M = [131 134 130 113 154 140 115 144 108 153 129 139 114 132 119]
M[-15]: 131
M[-13]: 130
M[13]: 132
M[8]: 108

a = [149 126 145 136 146 130 138 152 128 135 150 135 130 115]
a[0] => 149
a[-8] => 138
a[13] => 115
a[-3] => 135

arr =
[[143 143 144 112 139 128 118 143 133 135 128 112 141 118 118 141]
 [136 137 141 115 125 118 116 146 115 119 124 120 129 140 140 131]
 [116 120 132 140 113 119 136 114 114 116 135 141 115 145 145 122]
 [140 139 137 104 132 122 107 153 121 125 117 110 132 133 133 132]
 [122 128 144 142 117 118 141 112 120 118 142 142 123 137 137 131]
 [112 112 109 139 116 126 133 121 117 119 123 140 113 143 144 112]
 [124 125 124 140 133 137 140 111 143 138 135 134 133 111 111 131]
 [127 133 147 138 123 122 139 114 128 124 142 137 129 128 128 136]
 [125 121 116 122 124 126 118 141 115 121 116 124 117 144 145 114]]
arr[-9,-16] = 143
arr[7,-12] = 123
arr[3,11] = 110
arr[3,-12] = 132
arr[7,7] = 114
arr[:, -16] = [143, 136, 116, 140, 122, 112, 124, 127, 125]
arr[8,5] = 126
arr[2,3] = 140
arr[8] = [125, 121, 116, 122, 124, 126, 118, 141, 115, 121, 116, 124, 117, 144, 145, 114]
arr[-8,-16] = 136
arr[-4,4] = 116
arr[8,-5] = 124
arr[-8,13] = 140
arr[1] = [136, 137, 141, 115, 125, 118, 116, 146, 115, 119, 124, 120, 129, 140, 140, 131]
arr[2,-16] = 116
arr[5,0] = 112
arr[4,12] = 123
arr[-2] = [127, 133, 147, 138, 123, 122, 139, 114, 128, 124, 142, 137, 129, 128, 128, 136]
arr[-3,13] = 111
arr[5,-9] = 121
arr[6,4] = 133
arr[-7,-2] = 145
arr[-9,5] = 128
arr[-3] = [124, 125, 124, 140, 133, 137, 140, 111, 143, 138, 135, 134, 133, 111, 111, 131]
arr[-5] = [122, 128, 144, 142, 117, 118, 141, 112, 120, 118, 142, 142, 123, 137, 137, 131]
arr[:, 8] = [133, 115, 114, 121, 120, 117, 143, 128, 115]
arr[0,-9] = 143
arr[0] = [143, 143, 144, 112, 139, 128, 118, 143, 133, 135, 128, 112, 141, 118, 118, 141]
arr[0,-4] = 141
arr[0,6] = 118
arr[-1,10] = 116
arr[:, -9] = [143, 146, 114, 153, 112, 121, 111, 114, 141]

X = [142 114 124 132 135 139 158 124 129 120 128 127 126 126 139 126]
X[-16]: 142
X[-14]: 124
X[10]: 128
X[1]: 114
X[9]: 120

x = 106  135  124  124  135  126
x[0] => 106
x[-1] => 126
x[3] => 124

W = [[150, 134, 141, 136, 131, 133, 139, 114, 126, 141, 120], [128, 128, 128, 128, 128, 128, 128, 127, 128, 128, 128], [127, 125, 143, 138, 116, 146, 115, 120, 119, 117, 135], [128, 128, 129, 128, 129, 128, 128, 128, 127, 128, 129]]
W[-4, -11] => 150
W[-2] => [127, 125, 143, 138, 116, 146, 115, 120, 119, 117, 135]
W[-3, 7] => 127
W[3] => [128, 128, 129, 128, 129, 128, 128, 128, 127, 128, 129]
W[0, -8] => 136
W[3, 2] => 129
W[-3, -1] => 128
W[-3, -3] => 128
W[1, 1] => 128
W[-4] => [150, 134, 141, 136, 131, 133, 139, 114, 126, 141, 120]
W[:, -2] => [141, 128, 117, 128]
W[0, 9] => 141
W[2, 8] => 119
W[-4, -10] => 134
W[-4, 6] => 139
W[2, 10] => 135
W[2, 2] => 143
W[0, -7] => 131
W[-4, -1] => 120

m = [157 146 138 129 149 152]
m[0] -> 157
m[3] -> 129
m[1] -> 146

grid =
[[109 126 124 117 148 128 128]
 [126 111 112 126 109 128 125]
 [129 137 144 123 156 133 125]
 [144 130 125 146 111 147 130]
 [122 131 141 118 151 118 128]
 [129 154 132 143 117 120 142]
 [111 133 131 116 149 115 131]
 [130 111 120 119 113 117 121]
 [115 115 108 118 132 142 120]
 [117 135 131 131 152 144 133]
 [137 102 128 114 123 124 114]
 [152 133 142 141 114 133 129]
 [133 110 120 117 130 143 112]
 [131 141 114 146 102 137 136]
 [140 144 138 141 111 117 137]]
grid[-15, 0] => 109
grid[-10, 5] => 120
grid[-2, -4] => 146
grid[-5, -2] => 124
grid[9, 2] => 131
grid[-7, -5] => 108
grid[-12, -6] => 130
grid[-4, 2] => 142
grid[-9, 4] => 149
grid[10, -5] => 128
grid[-1, 4] => 111
grid[:, -2] => [128, 128, 133, 147, 118, 120, 115, 117, 142, 144, 124, 133, 143, 137, 117]
grid[:, 2] => [124, 112, 144, 125, 141, 132, 131, 120, 108, 131, 128, 142, 120, 114, 138]
grid[:, 6] => [128, 125, 125, 130, 128, 142, 131, 121, 120, 133, 114, 129, 112, 136, 137]
grid[13, -1] => 136
grid[12] => [133, 110, 120, 117, 130, 143, 112]
grid[-4, -2] => 133
grid[11, 4] => 114
grid[-14, 4] => 109
grid[-15] => [109, 126, 124, 117, 148, 128, 128]
grid[1, 6] => 125
grid[-7, 1] => 115
grid[-5, -6] => 102
grid[1, 1] => 111
grid[-1, 1] => 144
grid[4, 4] => 151
grid[13, -2] => 137
grid[:, 4] => [148, 109, 156, 111, 151, 117, 149, 113, 132, 152, 123, 114, 130, 102, 111]
grid[-3, -6] => 110
grid[-11, 0] => 122
grid[-11, 5] => 118
grid[-15, -6] => 126

B =
[[128 123 124 136 132 118]
 [122 118 122 141 127 116]
 [124 125 126 137 129 119]
 [132 124 125 133 138 108]
 [132 123 123 134 138 109]
 [124 125 123 138 132 116]
 [131 125 124 135 137 110]
 [129 124 125 134 134 116]
 [126 120 123 136 135 113]
 [132 116 126 131 138 107]
 [123 122 124 142 125 119]
 [125 118 121 137 128 115]
 [123 117 121 142 127 115]]
Indices start at 0.
(0, 0) => 128
(8, 3) => 136
(1, 1) => 118
(9, 2) => 126
(0, 3) => 136
(1, 3) => 141
(10, 5) => 119
(11, 1) => 118
(0, 1) => 123
(6, 3) => 135
(12, 5) => 115
(2, 5) => 119
(0, 5) => 118
(12, 3) => 142
(6, 2) => 124
(3, 4) => 138
(4, 4) => 138
(10, 2) => 124
(6, 0) => 131
(4, 1) => 123
(2, 0) => 124
(11, 3) => 137
(2, 1) => 125
(7, 5) => 116
(0, 2) => 124
(5, 1) => 125
